[[ 23 -54  54  18  23  66  20 -93]
 [ 20 -20   4 -26 -10  12  -8  -4]
 [ 20 -29  25 -21  -3  32  -4 -50]
 [ 17  -5  20  29  12   9   9  -3]
 [ 36 -58  35 -70 -16  75  -8 -91]
 [ 20 -27   1 -71 -22  15 -14   4]
 [ 20 -33  20 -26 -10  37  -8 -48]]
->
[[ 20 -20   4 -26 -10  12  -8  -4]
 [ 17  -5  20  29  12   9   9  -3]
 [ 20 -27   1 -71 -22  15 -14   4]]

[[ 54   0 -21   9 -20 -41 -51  -2  84 -90 -53  17   9 -87  58 -29]
 [ 65   0 -24  19 -15 -28 -48  -3  89 -79 -49  18  20 -89  65 -46]
 [ 67  -1 -25  22 -14 -25 -48  -4  88 -76 -47  18  23 -89  66 -54]
 [ 65   0 -23  19 -15 -28 -48  -3  88 -81 -49  18  20 -89  65 -46]
 [ 62   1 -22  16 -15 -33 -48  -3  86 -83 -49  18  16 -89  64 -40]
 [ 57   1 -21  13 -18 -36 -48  -3  85 -89 -51  18  13 -88  62 -34]]
->
[[ 65   0 -24  19 -15 -28 -48  -3  89 -79 -49  18  20 -89  65 -46]
 [ 65   0 -23  19 -15 -28 -48  -3  88 -81 -49  18  20 -89  65 -46]
 [ 57   1 -21  13 -18 -36 -48  -3  85 -89 -51  18  13 -88  62 -34]]

[[ 16  50 -18  47 -11  47]
 [ 27  37 -60  16 -42  77]
 [ 27  46 -65  14 -48  81]
 [ 22  62 -54  43 -29  65]
 [ 31  54 -64  19 -47  84]
 [ 14  40 -18  41 -13  42]
 [ 23  46 -55  21 -41  74]
 [ 10  25 -12  18 -11  27]
 [ 26  48 -63  21 -41  80]
 [ 19  60 -30  43 -23  58]
 [ 24  60 -40  39 -40  69]
 [ 20  58 -26  42 -22  57]]
->
[[ 27  37 -60  16 -42  77]
 [ 22  62 -54  43 -29  65]
 [ 14  40 -18  41 -13  42]
 [ 10  25 -12  18 -11  27]
 [ 19  60 -30  43 -23  58]
 [ 20  58 -26  42 -22  57]]

[[ 12  70  75  33  62  10  60 -15]
 [ 26  76  69  33  58  12  69 -14]
 [ 19  73  67  28  62   6  69 -18]
 [  7  63  78  22  47   0  58  -9]]
->
[[ 26  76  69  33  58  12  69 -14]
 [  7  63  78  22  47   0  58  -9]]

[[ 61  17 -40   3  60 -35 -14]
 [-39 -21  40  -1 -46  56 -15]
 [-16 -21  34  26 -22  31 -27]
 [ -4  61 -54 -28  54 -56  75]
 [ 59 -13  54 -37 -52  71 -95]
 [-79  81 -66 -23  44 -54  86]
 [-32 -77  21 -15 -64  -6 -57]
 [-13 -55  38  78 -39  61 -53]]
->
[[-39 -21  40  -1 -46  56 -15]
 [ -4  61 -54 -28  54 -56  75]
 [-79  81 -66 -23  44 -54  86]
 [-13 -55  38  78 -39  61 -53]]

[[ 60 -70 -11]
 [-50  89  26]
 [ 69  98  44]
 [ 72  98  44]
 [ 54  80  37]]
->
[[-50  89  26]
 [ 72  98  44]]

[[ 23 -23  24  22  45  22 -18  42  45 -19 -19  20 -38]
 [ 12 -30   5  34  75   4   7  70  79   4   5   2 -69]
 [-39 -10 -77  11  -3 -66  76   7   3  50  45 -75  -2]
 [-29 -31 -38  10  20 -34  11  16  20   3   5 -34 -57]
 [ 20  34  32 -18 -28  30 -21 -29 -29 -17 -15  32  51]
 [ 25 -17  32   5  24  32 -45  18  22 -34 -35  32 -32]
 [-46   0 -66 -19 -34 -57  33 -30 -31  26  28 -62  11]]
->
[[ 12 -30   5  34  75   4   7  70  79   4   5   2 -69]
 [-29 -31 -38  10  20 -34  11  16  20   3   5 -34 -57]
 [ 25 -17  32   5  24  32 -45  18  22 -34 -35  32 -32]]

[[-17 -59   3 -35  43 -30  10  -9]
 [-10 -45  -3 -26  30 -30   6 -11]
 [ 14  64   2  26 -31  28  -8   9]
 [ 31   4 -73 -14  11  14 -47 -34]
 [-11 -55  -1 -28  35 -31   7 -12]
 [-30  -6  66  14  -9 -16  46  41]
 [-15 -66   5 -34  39 -29  11 -12]
 [-16 -20  19  -8  13 -22  21  10]
 [ 12  53  -2  26 -32  22  -9  10]
 [ 28   5 -85 -15  10  14 -50 -37]
 [-36  -2  95  16 -14 -14  57  43]]
->
[[-10 -45  -3 -26  30 -30   6 -11]
 [ 31   4 -73 -14  11  14 -47 -34]
 [-30  -6  66  14  -9 -16  46  41]
 [-16 -20  19  -8  13 -22  21  10]
 [ 28   5 -85 -15  10  14 -50 -37]]
